Each path is a new rotation, seen through one point. The rows after it are directions, each followed by how far the rotation turns it, in degrees a step (0 if it stays put).
Each turn is a multiple of 5 degrees from 10 to 175, or 0.
Each row of a path follows its step; steps can be skipped.
Path 1:
step 0: -5	3	-1	1	7	-6	20	-2	2	4	-48	0	18	4	7	15	4	-10	3	-4	-20	2	-13	3	-3	-2	6	0	-6	-1	17	-15	8
step 1: 7	-4	11	-13	-10	-18	11	-1	3	-7	15	9	6	-12	-26	0	-9	-4	5	7	-20	-16	8	30	2	4	19	9	-6	-4	-4	-7	9
step 2: 11	12	-2	-6	-14	4	3	-5	16	12	-1	7	17	25	-5	-6	12	4	-29	-10	-6	5	18	5	20	-5	10	-10	-6	-3	-10	-2	-21
step 3: -5	-5	8	12	-12	-10	20	1	-11	-5	3	20	-15	27	17	6	-2	6	15	14	2	-3	-2	2	17	4	-13	-15	13	-19	-10	-13	-2
step 4: -3	-13	-2	6	12	-9	20	-5	21	-9	-15	-8	-8	-4	20	15	-7	-19	3	-10	-4	7	5	7	11	5	16	-14	-17	-1	27	7	-9
step 5: 25	-9	9	2	-8	5	28	-6	-9	-16	23	-1	4	-9	-3	-4	-3	-17	-9	-1	-2	-5	-9	8	11	8	5	12	-11	25	-14	-13	7
step 6: 6	3	-8	-4	-27	-25	3	6	8	2	-10	-2	12	-2	16	-2	8	14	-27	-21	-4	12	-7	-8	6	1	9	-11	14	8	-11	-7	-2
step 7: 5	-20	10	-4	-19	-21	11	-1	-3	-19	-11	-14	-7	16	2	11	8	-10	12	12	-1	-14	12	-6	-14	-8	-4	7	16	-18	-16	-2	-1
step 8: 14	4	-5	-2	9	2	1	4	18	-20	-10	-11	14	9	10	1	12	-4	3	-19	-6	-4	7	15	-6	31	0	-9	-25	-19	6	9	5
step 9: -4	11	10	-4	17	1	27	17	2	-23	22	-9	14	-1	-11	-4	2	10	-8	11	11	-12	-10	13	20	-8	-3	-11	2	7	-18	-6	2
Speeds:
0	0	0	-3	3	-7	7	-3	-4	5	7	3	7	-9	-4	6	4	7	-7	-3	-4	-2	2	4	3	-6	-3	5	-3	10	3	7	7
85
Path 2:
step 0: -2	1	6	23	2	-11	9	23	-7	-13	-15	-4	-13	-5	-14	29	-17	-12	-19	2	23	-19	-8	-30	4	1	23	12	7	1	6	15	-12
step 1: -15	5	23	-5	-3	-23	23	15	2	-4	-10	-8	7	30	-1	-8	11	-17	-13	10	17	0	-5	-22	11	-25	0	-29	-2	16	-5	-3	-6
step 2: -38	0	-4	9	3	-21	-5	-30	-3	-9	13	-9	10	-2	10	4	-18	-24	-23	10	-10	1	-14	-4	5	-4	-21	-2	-10	15	-4	6	-20
step 3: -5	-10	1	10	-15	12	1	-2	11	-6	0	12	-11	6	-9	9	-20	-26	-11	9	22	36	-14	14	-16	-4	-3	-7	20	-7	-18	12	-29
step 4: -13	-11	-16	1	-19	-13	14	-9	-4	-5	7	-9	-20	3	-3	18	24	4	1	-1	18	4	-16	-7	13	-14	28	5	11	-6	3	-23	-41
step 5: -5	-38	-3	21	4	-11	2	-2	-26	-3	-22	-8	-3	7	-6	15	3	-5	10	3	4	-5	0	-3	13	-23	-29	-17	24	16	2	-15	-6
step 6: 0	10	-8	34	7	-10	-2	-13	26	1	-17	-11	2	10	0	0	0	-6	-2	-19	4	3	-6	-4	-7	21	-19	-12	-1	30	-21	-24	-26
step 7: -23	13	2	8	-14	-25	6	-1	12	-19	-24	17	-3	-3	-26	21	-21	2	6	-3	7	-19	9	5	-16	13	3	13	24	-3	-10	8	-21
step 8: -5	9	8	8	-19	-24	22	14	-7	6	-2	2	-7	11	-10	-21	-12	1	7	19	14	-5	5	5	-22	-37	12	4	1	25	1	-21	-17
step 9: -14	-10	-15	25	6	-11	-24	-7	-11	-6	5	-17	23	3	-8	-12	-21	-15	3	17	9	-16	7	-33	0	-18	-10	8	-14	-3	8	-7	-25
Speeds:
-9	13	11	2	-7	-2	3	6	3	5	-4	1	4	-7	-3	1	-1	3	-3	5	-2	-1	3	-5	4	6	-5	-1	1	10	-2	2	4
60
6	1	-1	-3	1	1	-6	6	9	-5	-4	6	0	-2	-6	4	1	-3	-2	-5	6	7	4	-12	2	8	7	2	-1	-7	-8	1	-6
110
10	0	2	-2	-1	6	-2	2	-9	-3	-6	7	-9	-5	-7	-1	-6	-8	-4	0	-4	2	-3	4	0	-3	4	-5	-3	13	0	-2	2
145
-7	4	0	7	7	-2	-5	5	-3	-1	-3	3	2	5	-3	-6	-5	-1	15	-1	-1	-2	2	-1	-7	4	10	5	-1	2	0	-6	7
35
0	-4	-7	2	1	-12	3	-8	-4	2	-2	-2	0	-7	-4	-11	1	3	-3	1	0	7	6	-7	4	-4	3	-4	2	0	-6	2	10
100
6	6	2	-1	9	-5	7	-1	1	-6	-6	-3	-3	6	0	2	-1	4	0	-6	2	-8	3	2	0	-6	-3	7	-6	6	-10	11	1
55
Path 3:
step 0: -3	23	-17	-1	-16	-7	24	8	-13	7	25	2	3	-6	6	11	-26	23	-15	27	-1	-5	-16	31	2	5	6	-24	19	17	-1	12	6
step 1: -2	-17	-1	11	11	14	22	-12	-3	17	16	-13	35	7	-24	10	-8	0	2	18	-4	21	14	17	16	11	3	14	25	-16	10	-14	15
step 2: 25	-12	4	-5	-14	-19	26	-15	-17	11	0	15	7	13	16	-7	29	2	1	2	-5	28	-4	-17	-12	-2	-7	-6	13	-14	-12	-36	3
step 3: -8	5	12	-14	27	-13	3	-8	-16	18	13	19	-17	36	-4	-4	6	-19	-2	-8	-18	4	-12	14	-2	-15	4	-5	-10	28	-24	0	20
step 4: -6	-9	3	-42	-6	-5	1	-11	-4	-2	27	9	-10	-3	22	23	-12	-3	-19	-1	23	-4	2	10	26	24	12	13	10	20	-9	12	9
step 5: 8	7	-5	11	-20	30	-12	-12	4	13	19	-25	-9	1	1	19	16	-31	-8	15	20	9	1	10	9	9	-6	-3	5	-9	11	-16	35
step 6: -8	-1	20	17	-10	20	0	10	-25	0	-4	8	6	-23	11	-1	42	-8	-8	6	-16	21	0	-23	8	-19	5	23	17	4	-13	-4	12
step 7: -9	29	9	14	19	-11	-16	22	-18	41	5	11	4	5	26	-17	-1	-4	-1	-6	17	3	-10	-5	-2	5	28	-6	7	19	-13	-6	-6
step 8: -14	-3	7	-28	16	16	-16	13	-6	-1	10	-12	6	-8	-7	1	-14	11	-25	-15	1	-4	-30	21	12	23	14	21	-4	-2	-3	-34	-3
step 9: 16	22	-15	0	-16	7	13	-7	-13	-22	17	-33	-4	-28	8	-11	4	11	5	24	3	6	-21	17	0	12	-12	-17	6	13	-10	-25	12
Speeds:
-3	0	0	5	10	3	-6	-8	-5	2	-5	-4	-3	7	-8	1	-4	-3	-8	11	0	-1	2	0	8	-7	1	2	-6	-2	0	-4	-5
160
8	-3	-4	0	-6	1	-10	-2	-2	-1	5	5	0	-1	0	3	7	1	-8	-6	-4	-2	-3	8	-6	-4	-4	-1	-6	-10	4	-10	-2
115
-3	7	3	-12	-2	-2	-9	1	0	-8	3	0	-5	15	1	-9	-3	8	1	-1	4	2	-5	3	-1	2	-2	5	-2	4	0	0	0
80
-4	2	6	-2	-2	4	11	6	7	-5	-4	-7	-11	2	1	2	3	-1	-5	0	-1	4	-5	-7	-1	-5	-4	-7	-2	-5	0	-10	2
110
Path 4:
step 0: 2	-21	-16	-10	21	-2	18	-22	-37	-17	-4	-10	2	-7	-16	-8	11	-3	9	-15	-3	7	8	14	-16	25	6	1	-4	9	-16	18	9
step 1: -11	-6	-13	0	23	17	-24	-19	-11	-4	0	-6	2	-12	5	10	19	14	24	-12	1	40	-14	3	5	9	-13	11	0	-8	-19	-6	12
step 2: 10	0	0	16	19	3	-2	18	-1	-26	4	-24	16	-25	-20	3	14	9	8	8	4	28	2	16	-14	8	3	16	-9	-5	11	25	21
step 3: 3	-13	-8	-15	25	-19	-9	-3	-16	-7	15	4	8	-42	-5	5	21	6	28	0	12	-2	3	2	-14	-25	-8	12	-13	1	-4	-3	-1
step 4: 1	-6	-10	5	14	-23	4	4	-13	7	3	-22	6	-5	12	-3	3	34	16	15	-8	8	-34	3	-12	4	-28	24	-5	3	14	4	14
step 5: -16	-5	-1	16	20	-16	-3	42	-12	-15	-10	-15	-13	-23	9	1	17	11	4	3	26	7	-15	1	4	-17	-5	-6	5	13	15	-15	3
step 6: -18	19	12	-1	-1	-9	15	4	-6	-7	3	-9	5	-26	-2	15	-2	8	16	44	24	-19	-20	-4	-10	-7	-16	1	-4	-13	9	-10	3
step 7: 10	-13	7	7	3	-26	14	12	-22	-5	9	-17	-8	3	-5	13	12	-8	-6	-1	0	-29	-27	-2	-8	-6	-30	-18	19	-10	17	-20	4
step 8: -21	-4	-14	25	-8	-2	18	-15	-4	-4	-25	8	-2	0	3	18	10	7	-8	10	26	-11	-24	-20	-9	4	-21	-19	17	20	7	-9	0
step 9: -9	31	11	2	4	14	-2	-4	-6	-20	-10	-25	-8	-1	-7	20	18	5	-10	1	7	-30	-3	-5	17	17	-22	-20	25	-10	2	0	-7
Speeds:
1	2	13	-4	-5	1	3	3	4	-5	7	2	5	-8	-9	3	3	-10	-2	7	0	2	3	-2	1	-7	1	2	-3	-11	2	2	3
95
-3	-2	1	8	-2	-8	3	-4	3	-11	2	-1	1	1	6	0	2	2	-4	-3	5	-3	-2	8	-1	-2	0	12	6	-7	-11	1	-4
0
